In the data rows, 128 means zero.
Some points, one per row:
[159 106 194 114 115  42 135  77 120 229 176 168 107 140 103 102 189 141
 124 128 104 109 157  98]
[173 131 163 104 163  75 105  57 163 174 123 140  63 110  97 129 185 162
  82 110  87 132 168 140]
[132 163 159 139 125  65  89  98 133 170 180 184 101 143 141  87 109  85
  95 133 115  96 138 192]
[103 115 127 130 147 186 161 178  46  69 125  86 158 121 162 163 102 102
 142 164 151 151  60 138]
[138 119 106 124 119  39 106  45 173 238 171 150  92 151 132 118 157 132
 133 102 136  99 178 120]
[142 167 144 139 115  75  71 107 123 164 193 176  98 148 153  78 119  83
 107 140 117  94 137 181]
[140  93 131 119 123  43 166  76 133 209 135 210 103 120 156 130 146 142
 103 102 130  89 194 113]
[135 183 142 146 121  44  93  59 141 174 183 142 104 138 116 106 146  95
 113 144 145 103 105 182]
[147 165  72 161 104 161 195 162 117 146 103 108 171 106  63 120 124 132
 151  86 138 140 145  68]
[155  91 104 136 145  70 118  88 169 222 142 168 136 147 117 100 207 133
 110  74 128  75 158 105]
[147 102 160 126 127  51 129  86 138 236 145 192 158 143 134 125 153 116
 111  73 135 114 162  79]
[137 105 131 121 119  35 131  65 121 237 168 178  95 166 143 133 143 118
 150 102 151  97 162 107]
[ 89 138  56 108 133 177 175 193  61 109  96 126 158 138 151 176 137 142
 166 128 156 128  53 105]
[104 161 107 160 147  84 104  57 148 217 163 134 119 155 118 106 223  93
  99 104  77 106 167 134]
[126 119 126 150 136  35 100  91 169 227 110 117 158 155 127 100 196 113
  99 113 124 115 183 104]
[109 150 151 119 139 194  81 220 153  77 100 149 149 121  90 132 101 117
 197  96 127 132  47 155]
[ 97  94  71 153 134 152 187 136  67  93 130  40 173 140 189 137 107 123
 145 154 164 146 128  93]
[ 97 150  69 119 141 184 132 211 154 106 110 130 155 131  62 158  96 141
 181 101 168 124  45 128]
[ 96  97  87 141 147 189 188 159  78  73 125 113 185 135 149 178  73 145
 147 102 115 145 121  82]
[118 125  89 139 150 161 133 174  50  88 127  48 174 128 168 158 124  97
 130 178 181 145  67 118]
[124 132 133 119 144 187  73 168  74  74 117 132 124 123 155 130 116 102
 146 191 116 154  50 172]
[136 114  99 165  93 164 186 121 131  42 158  40 119 128  92 105  64 134
 139 185 166 162 158 107]
Here are 13 more points, each followed by its number:
[158 134 179 101  88  93  75 162 170 128 143  66  66 102  99 110 187 156
 132 121 143 140 206 131] 0
[111 142 150 129 139 192  87 189 166  69 103 161 148 125 102 128 113 131
 169  76 104 148  32 159] 1
[126 113 158 103 122  74  99  53 166 234 170 175 117 134 102 116 168 139
 146  85  97 116 205 110] 2
[131 142 118 166 102 165 210 146 134 104 125 133 162 125  66 137  80 134
 146  74 125 150 144  65] 3
[142 102 146  72  91 106  96 156 169 189 160 102 105 105  93 120 181 170
 142 106 132 111 201 128] 4
[151 113  88 144  90  51 134 128 150 206 151 190  88 124 110  98 201 119
  96 121 174  78 168 138] 5
[138  95 147 116 161  50 107  54 177 181 101 188 107 139 100 129 219 145
 101  99 125 129 176 105] 6
[146 166 106 160 138  41 102  56 120 227 136 143  86 153 106 123 188 125
  74 102 146 117 150 132] 7
[144  92 105 104 137  63 119  70 162 220 121 156 149 130 122 150 205 144
 114 101  86  98 200 106] 8
[129 171  95 153 151  47 120  55 158 196 115 150 110 163 113 111 200 134
  62  97 124  91 150 138] 9
[136 141 138 146 145  76 107  19 151 227 148 106 136 153 134 113 189 124
  82  86  92  81 177 142] 10
[140  56 138 107 110  87  94 156 186 176 106  82 128 106 132 115 222 154
 136  88 161 117 186 131] 11
[129 181 174 138 124  70  96  79 121 131 207 178 101 143 145 107 124  74
  99 133 125 113 110 181] 12
Which two of these numbered points are nearest to each point below, looking only along the 4 directions in which the first points spread most? Their numbers follow each, nearest first.
[182 133 182  93 146  97  96 153 165 169 144 140  41 116  98 106 142 153
  78 126  86 131 177 121] > 0 4
[138 126  79 158 125  39 150  91 110 127 117  90 146 136 108 197 213 124
 142 147 176  84  82 152] > 11 4
[145  66 187  94  96 100  75 123 180 192  80 106 151 122 143 107 211 160
 121  95 133 119 176 124] > 11 5
[149 128 117 123 111  58 115   9 163 221 152 204 132 143 122  69 139 142
 108 108 148 118 169 114] > 10 7
[141 139  94 169 102 179 183 162 132 106 141 125 161 107  67 104  72 149
 161 101 119 141 149  68] > 3 0
[151 128 124 140 113  72 101 109 127 255 124 204 141 116 123 126 111 151
  85  81 146  98 174  96] > 6 8
[114  65 144 121 110  63 123 145 168 237  95 123 126 110 115 110 205 146
 114 127 120 125 202 125] > 8 5
Here are 13 other points, each followed by its number:
[165 104 161  80  83 119 104 132 176 153 134  92  71 106 119  83 171 167
 149 129 120 121 198 139] 0
[164 131 190 108  88 132  71 167 196 166 144  88  59 103  91  80 163 152
 107 119 138 127 172 135] 1
[136 178 174 144 107  68  92  99 127 146 218 152 109 132 163  83  99 100
  97 130 124  81 134 179] 2
[108  86  67 156 137 144 181 177  69  63 123  49 174 138 192 136 107 128
 130 153 147 151 128  97] 3
[108 128  87 160 151 182 193 169 120  98 105 126 134 144  62 208  91 128
 149 108  99 127 119  81] 4
[146  63 140 111 131  64  91 144 166 219 140 178 105 137 111 117 186 155
 103 100  99 105 185 118] 5
[116 135 100 136 139 190  82 191  71  69  98 115 133 110 165 136 126 101
 144 189 163 136  59 160] 6
[126 180 188 140  86  52  91  89 136 198 145 198 119 164 133 101 112  90
 126 107 135 109 118 160] 7
[107 130 117 143 148 167 166 190  48 115  88  75 180 112 175 163 106 107
 139 143 164 148  74  96] 8
[ 99  85  86 164 139 169 178 145  68  92 112  54 152 144 188 132 102 117
 126 154 174 153 118  97] 9
[100 125  55 119 129 203 154 202  90  88  82 146 165 132 119 173  99 144
 183 110 150 139  46 121] 10
[129  76 153 102 118  98  65 147 171 200  87 109 139  98 128 122 179 177
 127  99 110 140 201 120] 11
[ 88 139  98 136 140 164 175 188 102  81 104 136 174 119 142 160  97 160
 200  80 144 120  75  84] 12
Which two of these numbered points are nearest to each point below, looking only along the 4 directions in which the first points spread most? Their numbers follow each, nearest first.
[ 89 134 105 114 135 198 142 192  76  79 123 118 147 114 165 147 104 100
 152 161 139 145  54 162] > 6 8
[145  82 181  65 131  96  87 133 176 207 134 126 108 112 126 120 155 157
 124  96  93 141 197 123] > 11 5
[132 180 134 125 113  58  89  39 152 180 181 157  94 162 149  81 170 111
 102 103 151  93 145 160] > 7 2
[ 92 143  70 116 142 165 187 229  79  93  91 131 163 146 134 158 129 147
 172  90 152 122  73  90] > 12 10
[129 102 164 133 155  14 108  82 170 212 124 162 113 151 127 109 179 118
 124 117 156 100 160 111] > 5 11
[125 121 111 166 103 179 175 142 147  26 148  59 114 125  81 113  75 121
 130 187 161 159 159 103] > 9 3
[140 110 106 145 170  54 116  43 184 199 129 166 147 150 114 104 206 114
  96 100  62 130 144 126] > 5 11
